One turn moves every row onto another: examples first, then more rows asked:
pov: [ 0.67 -1.15 -0.27 -1.34 -0.20  0.15 -0.47  0.22 -0.86 -3.28  0.56 -0.39
 -0.78  0.05  0.67  0.53 -1.22 -0.25  0.80  0.46]
nif: [-2.02  1.55  0.48 -0.20  0.63  1.67 -0.01  0.53 -1.03 -1.51 -0.83 -0.50
 -1.65  0.10  0.77  1.87 -0.16  0.71 -0.75  1.30]
nepu: [ 0.14  0.27 -0.03 -2.77 -2.22  0.07 -0.90  2.59 -0.10  1.07 -0.85 -0.50
 -1.16 -1.18 -0.31  0.63 -2.14  0.90 -1.95  1.97]
nufib: [-0.80  1.93  1.44 -1.82  0.33  0.35  1.73  1.51 -1.42 -1.03 -1.56 -0.71
  1.39 -1.04 -0.60  1.73 -0.14  0.51 -0.96  1.22]
Rem: [ 0.04  3.47  0.40 -1.16 -0.87  0.38  1.04  1.53 -0.55 -1.15 -1.29 -2.79
  0.05  0.88 -0.15  0.34 -0.85  0.21 -0.60  1.60]
paden: [ 2.37  1.74  0.41  0.14 -1.64 -0.59  0.31  1.49 -1.15 -1.93 -1.14 -0.13
 -1.01 -2.08 -0.04 -0.64  0.09  2.54  0.26  1.88]
Fil: [-0.21 -0.04  1.18 -3.51 -0.87 -0.16  0.25 -0.96 -0.63 -0.35 -0.26 -1.42
 -0.80 -0.49  0.08 -0.88 -1.62  2.09 -1.83  0.36]
Rer: [-0.23  1.30  0.19  0.05 -0.65  0.44  1.71  1.48 -2.25 -2.03 -1.81 -0.24
  0.10 -0.98  1.02 -0.61 -0.05  0.31  0.89  2.46]
kiso: [ 1.73  0.30 -0.48 -1.51 -1.51 -0.59 -0.52  2.10 -1.32 -2.37  0.39  0.17
 -1.10  0.01 -0.53  0.88 -0.74 -0.66  1.55  1.16]
bug: [-0.32  0.52  0.29 -2.01 -2.52 -0.84 -0.78 -1.08 -0.35 -0.72  0.00 -1.21
  0.48 -1.42 -0.31 -0.92 -2.52  0.59 -0.08  1.67]
Kogep: [ 2.02  2.17 -0.92 -2.17 -0.27 -0.62 -0.69  1.86 -0.66 -1.46 -0.29 -1.78
  1.08 -0.77 -0.10 -0.22 -0.56 -1.15 -0.70  1.07]
Pes: [-0.37  0.68  0.37 -0.39  0.29  1.46  0.21  0.09 -1.66  0.43  1.28  0.13
 -1.47 -0.19  1.01  0.14  1.10 -0.57 -0.59  1.58]
kilan: [ 0.17  1.34  0.06  0.02  1.23  0.49  1.97  0.88 -0.98 -1.09 -1.11  0.32
 -0.28  0.28  2.17 -0.41  0.41  0.28  0.04  0.89]
Bab: [ 0.11 -1.18  0.30 -0.30 -0.49 -0.30  0.40  1.91 -0.43  0.96 -0.31  1.66
 -0.41 -0.42 -0.75  0.21 -1.27  1.38 -1.51  1.54]
beb: [-0.39 -0.02  1.92 -1.28 -0.80  1.49  0.69  0.55 -1.06  0.53  0.02 -0.29
  0.26 -1.33  0.49  0.59 -0.88  3.28 -0.86  0.81]
gub: [ 0.60  0.48  1.30 -1.24 -0.40 -1.03  0.59  1.23 -1.22 -1.19 -0.55  0.60
 -3.47  0.34 -1.54 -0.87 -0.81  2.01 -0.62  1.70]
nogi: [ 1.19  1.63 -0.20  0.02 -1.02  0.11  0.15  1.04 -0.36 -0.20 -2.33 -1.39
  1.43 -1.01  0.74  0.10 -0.60  1.84  1.29  1.24]
Dolas: [ 0.15 -0.90  1.27 -3.70  0.53 -0.10  0.20  0.41 -0.47  0.56 -1.20  0.96
 -0.52 -2.08  0.16  0.65 -1.09  0.47 -0.21  1.49]
das: [ 0.39  1.54  0.89 -3.83 -0.97 -0.62 -1.29 -0.15 -0.61  1.31 -0.54 -0.41
 -0.65 -1.06 -0.33 -0.20 -0.82  0.52 -2.38  1.57]
fati: [-0.11  2.67 -0.06  1.58  0.12 -0.27  0.97  0.32 -1.30 -0.61 -0.73  0.18
 -0.39  0.28  0.25  0.36 -0.09 -0.04 -0.89  1.12]
Nud: [ 0.86  1.98  2.41 -1.75 -0.09  0.24 -0.27  0.06 -0.85  0.77 -0.96 -0.47
 -2.12 -0.66  0.11  0.73  0.11  2.78 -1.04  1.01]
digos: [ 1.61 -0.43  0.60 -0.42 -0.85  0.43  0.85  0.17 -1.42 -0.08 -1.10 -1.57
 -0.85 -0.29  1.55 -1.14  0.56  0.62  1.27  1.74]
zivi: [ 0.69  0.72 -1.64 -0.91  0.01 -0.47 -1.73 -1.04  0.42 -1.54 -0.85 -0.64
 -1.28 -0.40 -0.21 -0.29 -1.82  0.98 -1.68  1.83]
Gilil: [-0.80  1.99 -0.07 -1.41  0.89  1.01  1.11  1.34 -0.11 -0.69 -1.00 -2.54
  1.20 -1.33 -0.28  0.13 -1.29  0.05  0.00  1.14]
Bil: [ 0.73 -0.73 -0.26 -1.38 -0.40 -0.11  0.43  2.57 -1.24 -1.08 -0.46 -1.52
  1.26 -0.82 -0.77  1.35 -0.96 -0.98 -0.38  0.50]
luse: [ 1.98  0.11 -0.63 -0.55 -0.62 -1.06 -1.96  0.84 -0.13 -1.78 -0.68  0.61
 -0.11 -0.67  0.24  1.48 -1.16 -0.75 -0.15  1.09]
Fet: [ 1.06  1.47  0.20 -1.68 -0.09 -0.52 -0.74  0.55 -0.83 -3.42 -0.99 -2.01
 -0.33  0.38  0.45  0.75 -0.75 -0.25 -2.39  0.84]
pesuf: [-0.46 -0.33  1.28 -2.06 -2.36 -0.40  0.15  1.28 -0.41 -0.61 -0.40  1.13
 -1.51  0.56  1.01  1.83 -1.76  0.68 -1.76  1.20]
rupi: [ 0.02  0.24  0.65 -3.54 -2.05  0.27  1.02  2.23 -0.88 -0.43  0.16 -0.99
 -1.71 -0.57 -0.65 -0.48 -1.87  2.39 -0.78  0.65]
fev: [-0.43  0.90  0.67 -1.14  0.04  0.83  1.21  1.16 -1.74  0.79 -1.20 -0.94
 -0.49  0.15  0.03  0.98  0.71  0.25  1.93  0.98]
vor: [ 1.31  1.14 -0.05 -1.93 -0.10 -0.76 -1.14 -0.44 -1.28 -2.60  1.04  1.11
  0.12 -0.12  0.17  0.78 -0.10 -0.68 -0.17  0.53]
pomol: [ 0.01  0.79  0.13 -2.28 -2.09 -0.10  0.22 -0.58 -1.03 -0.40  0.56 -0.90
  0.96 -1.57 -1.52 -1.11 -2.26  1.00  0.24  1.76]
zutu: [ 0.08  4.23 -0.26 -0.57 -0.39  0.48 -0.57  1.06 -0.55 -2.27 -0.96 -0.07
 -0.16 -1.03  0.56  0.43 -0.13  2.24 -0.63  1.55]
dofeb: [ 0.32  0.86  1.33 -2.51 -2.16 -0.13  0.09  1.13 -0.85 -0.47 -0.78  1.11
 -1.94  1.37  0.40  1.72 -1.19  0.65 -2.19  1.98]
vonit: [ 0.46  0.35  0.81 -2.49  0.68 -0.39  0.96  2.01 -1.76 -2.69 -0.22 -0.94
 -1.08  0.00 -0.73  1.62 -0.12 -0.31 -1.01 -0.12]
Vafos: [ 0.21  2.17  1.33 -1.41  0.69  0.03  1.18  1.92 -0.04 -1.22 -2.78 -1.43
 -0.65  0.21  0.71  1.64 -0.53  0.76 -1.38  1.05]
relog: [ 0.60  0.95 -0.40 -2.30 -0.23  0.19 -0.34  0.95 -0.59  0.69  0.65  1.29
  0.62 -0.84  0.43 -2.24 -0.51  0.35 -0.69  2.67]
dova: [ 1.37  1.40 -1.43 -2.59 -1.77 -0.64 -0.60  1.21 -1.62 -0.42 -0.28  0.70
  0.38 -1.40 -1.45 -0.61 -0.54  0.40  0.57  2.93]
pog: [ 0.46 -2.52 -0.98 -1.91 -0.31  0.36  0.65  1.52 -0.61 -0.60 -1.32  0.51
 -0.75 -0.34  0.49  0.67 -1.25  1.00  0.14  1.48]
bevof: [ 0.03  2.52 -0.43  1.17  0.55 -0.38  0.57  1.50 -1.01 -1.29 -1.71 -0.48
 -1.27 -1.81 -0.24 -0.29 -0.65  0.13  0.53  1.95]
Boz: [ 0.03  0.04  0.97 -4.07 -0.43 -0.65 -0.10  1.01 -0.50  0.66 -0.23  1.06
 -0.47 -2.18  0.49  0.30 -1.00 -0.21  0.61  1.47]
matu: [ 0.34  0.99 -0.10 -2.50 -0.48 -0.28  0.85 -0.01 -1.71 -1.46  0.75  1.01
 -2.24  1.81 -0.71  0.51  0.05  1.17 -0.97  0.82]
lumu: [ 0.11  1.70 -0.20  0.92 -0.21  0.70 -0.70  1.21 -0.56 -1.39  0.40  0.93
 -1.45 -2.11  0.13  0.88 -0.22  1.34 -1.98  1.59]
nof: [ 0.37  1.92  1.28 -0.95 -1.92  1.09 -1.46  0.56 -0.68  0.62 -1.18 -2.02
 -1.66 -0.55  0.52  0.04 -1.07  1.73 -0.92  2.88]
bopam: [ 0.62  2.28  0.19 -2.62 -1.16 -1.04 -0.21  0.69  0.80 -1.26  0.67 -0.42
 -2.83  0.02  0.16 -0.53 -2.17  1.38 -0.36  0.30]
maram: [ 0.13  0.29  0.33 -1.45 -0.85  0.04 -0.84 -0.61 -0.75 -1.80 -0.91 -0.94
 -1.53  0.06  0.57 -2.60 -1.41  1.10 -1.05  3.15]
dozol: [ 0.03  1.68  0.49 -2.28 -1.08  2.22 -0.17  1.99 -0.72  0.78  0.54 -1.17
 -0.56 -1.80  0.58 -0.69 -0.85  2.14  0.46  2.29]
roge: [ 0.90  1.94 -0.73 -2.09 -0.95  0.09 -0.42  1.02  1.26 -0.89  0.34 -1.12
 -2.43  0.15  0.14 -0.83 -2.90  1.40 -0.83  1.06]

paden turns into lumu
pomol turns into roge
And these:
gub turns into Bab
nogi turns into zutu
pog turns into dova
vonit turns into Bil
nepu turns into das
bopam turns into pesuf
pov turns into kiso
Vafos turns into nufib
beb turns into dozol
Rer turns into bevof

